In the data rows, the value 128 means zero.
Here are some points:
[127, 106, 141, 152, 141, 143, 138, 13]
[133, 130, 153, 123, 167, 182, 137, 52]
[127, 48, 109, 121, 179, 153, 182, 125]
[137, 157, 143, 109, 97, 131, 115, 113]
[107, 101, 126, 159, 155, 92, 165, 158]
[131, 138, 114, 110, 82, 68, 120, 229]
[107, 78, 176, 109, 149, 123, 176, 178]
[107, 66, 108, 128, 125, 82, 157, 225]
[118, 88, 143, 117, 83, 65, 112, 179]
[116, 207, 207, 90, 96, 88, 129, 89]
[129, 85, 168, 102, 68, 101, 133, 129]
[140, 94, 120, 140, 127, 139, 136, 134]
[134, 189, 140, 110, 131, 134, 94, 154]
[131, 147, 128, 142, 161, 148, 127, 149]
[124, 201, 110, 157, 180, 183, 112, 41]
[98, 87, 129, 133, 218, 196, 129, 99]
[149, 217, 68, 143, 185, 210, 86, 76]
[100, 158, 133, 101, 142, 133, 113, 76]
[118, 145, 125, 141, 141, 148, 136, 123]
[123, 132, 132, 150, 189, 159, 176, 103]
[133, 186, 83, 110, 128, 143, 117, 129]
13 more points follow, each with its number after it:
[135, 119, 186, 154, 137, 153, 147, 24] 0
[166, 152, 92, 101, 71, 128, 114, 154] 1
[107, 79, 145, 113, 197, 154, 154, 36] 2
[152, 252, 83, 117, 94, 127, 81, 174] 3
[100, 162, 113, 110, 196, 212, 139, 12] 4
[167, 101, 169, 113, 28, 28, 147, 203] 5
[168, 164, 118, 151, 52, 80, 99, 167] 6
[131, 70, 138, 114, 158, 109, 136, 168] 7
[127, 215, 115, 138, 163, 218, 71, 60] 8
[120, 42, 162, 102, 75, 70, 188, 169] 9
[109, 100, 128, 139, 197, 163, 94, 65] 10
[140, 226, 108, 157, 89, 107, 82, 113] 11
[125, 102, 145, 126, 120, 108, 131, 71] 12
Which two of these numbered points are nearest to each point below, ignoring the 2 directions in which the first points spread most? Their numbers follow each, nearest first.
[138, 67, 182, 97, 77, 59, 132, 157] > 12 2
[101, 108, 148, 149, 111, 82, 164, 164] > 11 4
[124, 218, 93, 116, 110, 154, 73, 108] > 8 3
[141, 120, 115, 148, 119, 146, 103, 121] > 6 8
[136, 183, 75, 129, 60, 113, 88, 158] > 1 11
[149, 215, 103, 137, 79, 142, 52, 82] > 6 11
[156, 109, 140, 130, 78, 67, 118, 134] > 5 12
